One turn moves each row of this set onto another row. After a few examples, where does it send each row asked below?
vofo: [  8  -1 -14   1   0 -11   2  -9  -9   4  -5  -3  -6  -6  -3   3   3   4
  21   6   3   2   1  -1   3   2  -2  -2  22  -9]
nir: [  8  -3  -5  -2  -1   3   2   0 -13   7   0  -7  16 -17  -1  11  -3   4
  12  -1   0  -4   9 -13  11  -9   5   5  -1  -7]
nol: [  4   3 -10  -9   2   7   6  12  -2   9  -9   1  -3 -12   5   2   4   8
  15   1  -7   4   3  -5  11 -13 -13   0  -1   5]
viso: [ -7  -2  -1  -8   0  -2  -1  -4 -13   0  -1  -2  -5 -21 -12  16   2   4
  16   5  -5  -1  16   4   7   2   1  -3  -8 -15]
Gug: [  1   0  -7  -2  -4  -2   7  -2 -12   1  -7  -2   7  -7   3  -4  11   8
  15  -2  -2   6   4  -1  13  12  -5 -12  12  -5]
gak: [ -1   0  -8   6  -3  -2   1  -6 -10   3  -4  -9  -4   4 -12  12  -1   7
  15  -9   7  -2   3  -7  15   0  -8   5 -10  -5]
mobom: [  0  -1  -6   2  -5  -2   6  -7 -10   2  -6  -3   3  -3  -6   4   1   6
  14   7 -13  -5   4 -14   3   3  -3  -3  24  -6]
kiliz: [  5  -1  -2 -16  -7  -1   0   2 -14   6   0  -6   4 -19 -20  10   4   4
  13   3  -2  -2  17  -5  15   2  -1  -8  -4 -10]
das: [  6   0 -13 -17  -5  -1   8  -4 -14   6  -7  -7  -6  -5  -7  13   2  25
  13   2   8   7   2  -1   5  -5  -5  12   3  -5]
gil: [ -2  -1  -5 -23   6   6   5 -15  -9  13  -4  -4  -8  -9  10   5   5   6
  13   9  -6  10   5 -10   9   2  -7   7   5  -3]
gopo: [ -6   2  -3 -10   4  -3   5  -6 -12   3  -4  -5  -5 -13  -7  12  -5  -5
  -7  -2 -16  11   3  -5   9  -9  -4   1   0   1]
Bibop: [  2  -2   4 -14   5  -1   2   0 -11   3  -3   4  -1 -12  -5  10  -4  -2
  12   3  -5   5  -1   2   0 -16 -14   3   1   9]
pav: [  1  -3   1 -15   2   3   5 -10  -2   6   4  -1  -6  -5 -15  -4  -7   7
   8  10   1   2   2   3   5  -4  -1  -3   6   8]
Pepip: [  1   0   1 -11 -12  -2   0 -13  -6   9   0 -13  -2  -6  -9  12  -1  14
   9  10   6   0   1  -3  -1   1  -3  -7  18  -6]
Vabeg: [ -1  -1  -4  -1  -3   1  12  -3  -5   1  -5   1   2 -13   0  18   4   4
  13 -15  -3   5   6   2  13   0   4  -6  -8 -10]
Tiso: [ -3   8 -11 -12   1   5   2 -20  -7   7   0  -7  -5 -13  -7  16   0   2
  26   7 -10  -1   0  -3   5  -9 -14 -11  -2  -4]
Rava: [-15   1  -5  -2  -3  -2   0  -4 -14   5  -7  -6  -3 -13 -11  15   2   3
   6  -4  -1   9   8   1  10  11  -5   0  -4 -16]
sene: [  8   2   2 -12   3  -1  -1   2  -4   4  -8  -3  -7  -1  -6  12  -2  10
  10  18 -12  -2   1   9   5   0 -10   1   3   2]
Tunu: [  3 -10   1  -6  -2   2   8  -8  -6   9  -8   2   1  -8  -8   5   3  -4
   7  -2  -3  -7   7   5   0  11 -12   4  -3  -8]
nopu: [  0  -1   5 -15   4  -4  -6   2 -10  11  -5   1  -2  -3   0   0   3   3
   5   6  -7  10   3  -2   9 -14  -1   2  -3   7]
nege: [  4  -2  -4 -20  -1   9   7 -13 -11  13  -3  -4  -7 -14   1   8   2   3
  17  10  -4   9   1  -9  10  -2 -23   6   8  -1]
riror: [  3 -12  -4  -8   0  -2  -3 -10 -12  14  -6   0   0   3 -15   6   6   5
  13   3   2  -2   2  -6   1   9  -6  -1 -10  -6]
lamon: [  2   0  -5  -9  -2  -6   6 -12 -14   3  -4 -16  -2  -5  -1  11  -4   6
   3  13  -7   1   8   7   3   8  -7 -11  16  -6]
nadas: [ -1   2 -11 -16  -8  -2   8  -1 -15   9  -6  -1   7 -10 -17  20   4   3
   8  -7   5   4   8  -6  10   5  -3  -8  -1 -11]
taz: [  0   0 -10   1  -4   1  18  -6  -7   1  -7  -1   1   4  -4  15   0   0
  10 -10   0  -8   9  -2  14  -2  -5   2  -7  -6]
Fazug: [ -1  -3 -12  -6   9  -7   4  -1 -18   3  -2 -15  -3  -3   3   5  -4   8
  25   3  -4  -2  15  -9   5  -9  -8  -2  14   1]
gurem: [  0   2  -5 -16   0   7   1  -6   3   6  -1 -16   4  -9   8   0   9   6
  17  -1  -7   2   8   0  18   0  -5  -6   3  -5]
Dumub: [ -2   2  -4  -5   0   2   6 -15 -10  11  -3 -13   8 -11  -5   0   0  21
  12   2 -15   1  -5   0   4  -9  -8   7  10  -4]
Zono: [  4  -1 -10   8   4  -3  -3  -7 -19  11  -1  -5   1 -18  -1  14  -6  -2
  16   6  -4   0   8  -2  11 -10  -1   5  -5 -11]
Barod: [  2   4  -6   3  -2   0   1  -5 -14   8  -3  -7  -1  -9 -16  15   0   5
  15 -12  -5   9   1 -10  17  -2  -8  -9 -11  -5]
vumug: [ -5   2  -7  -6  -6   4  17  -9 -18   6  -9  -9  -7 -10  -8   2  -6  12
  -1   4 -12   3  10   0  11  -2 -12   8   5  -2]
sul: [ -5   4 -12  -7  12   6   5  -2 -10  10  -5   1 -10  -9  -3   2  -4   8
  20  -3  -8   6   5  -9   4 -14  -6   0  -3   8]
fimit: [ -3  12  -5  -1  -3  -2   4 -14 -15  10  -9   3  -5  -8 -12  12   3   7
  28  -4  -5   1   0  -6  -3   3  -6  -7  11  -5]
Vos: [  1  -8  -5 -15  -2  -3  -3   5  -5  10  -3  -4   1  -8  -7  21   0   8
  10   0   3  17  -3  -1  11 -14  -5   2   3  -4]
doga: [  9   2 -16 -11   2  -5  10 -15 -13  11  -4  -9   7 -10  -2   2   4  18
  13   6  -8   3  -6   8   5 -10  -7   1   8  -5]
Deg: [  1   7  -7  -2  -8  -5   6  -3  -6   5  -5  -5  -8 -13   5   2   4   5
  14   8   1  -9   7 -14   4 -16  -7  -1  11  -5]

Barod moves to nadas
pav moves to Deg
Tunu moves to Zono
And these:
gil moves to Dumub
Tiso moves to das
Pepip moves to nol
nopu moves to mobom
viso moves to gak
gopo moves to fimit

